[[ 24 -44  20]
 [  9 -48   0]
 [-30  -1  70]]
->
[[-48   0]
 [ -1  70]]

[[ -2   3 -14   0 -23]
 [ 23 -24 -25 -36  -5]
 [ 31 -23 -12 -55  -5]]
->
[[-24 -25]
 [-23 -12]]

[[ 13  66 -56]
 [-22 -12  67]
 [ 19  59 -48]
 [ 62  -8  38]]
->
[[-12  67]
 [ 59 -48]]

[[  5 -19 -46  -5  30]
 [ 46  42  35 -43  23]
 [  1 -13  53  69 -17]]
->
[[ 42  35]
 [-13  53]]

[[-11  32 -29  30]
 [ 11  20  17   2]
 [ -2  64  66 -72]
 [-14 -19 -18  -4]
 [ 16  -7  11 -11]]
->
[[20 17]
 [64 66]]

[[ 69 -13 -28 -20]
 [ 22  23   5 -71]
 [ 68 -14 -27 -19]]
->
[[ 23   5]
 [-14 -27]]
---
[[ 57 -48 -23]
 [ 26 -12 -20]
 [ 69   5 -35]
 [-32 -47  57]]
->
[[-12 -20]
 [  5 -35]]

[[-37 -14 -27  42]
 [-16 -30  -5  67]
 [ 48  19  38 -25]
 [  3  -4  -8   0]
 [ 37  47  42 -30]]
->
[[-30  -5]
 [ 19  38]]

[[ 57  51 -11  20]
 [-12   2  57 -50]
 [ 26  21 -21 -37]
 [ 32  21  52 -58]]
->
[[  2  57]
 [ 21 -21]]

[[ 71  27  11  50]
 [ 71  62   3  -7]
 [ 71  51  13 -28]
 [ 71 -44 -15 -30]
 [ 71  63  18  11]]
->
[[62  3]
 [51 13]]

[[-25  -4  69]
 [ 23  68  35]
 [ 19  -1 -76]]
->
[[ 68  35]
 [ -1 -76]]

[[-57  47 -59  50 -38]
 [  7  36   2  27 -35]
 [-40  -3  34  -2 -36]]
->
[[36  2]
 [-3 34]]

[[ -9 -11  -8]
 [-21  -4   5]
 [-70 -18  10]
 [-24 -19 -10]
 [-12  -2   3]]
->
[[ -4   5]
 [-18  10]]

[[-35   6  -4  68]
 [-36 -20 -20  61]
 [ 32  43  28 -28]
 [ 68 -14 -21  -8]
 [-22  58  52  -9]]
->
[[-20 -20]
 [ 43  28]]

[[-71  -2   1]
 [-25 -10   4]
 [  6  -5  -3]]
->
[[-10   4]
 [ -5  -3]]
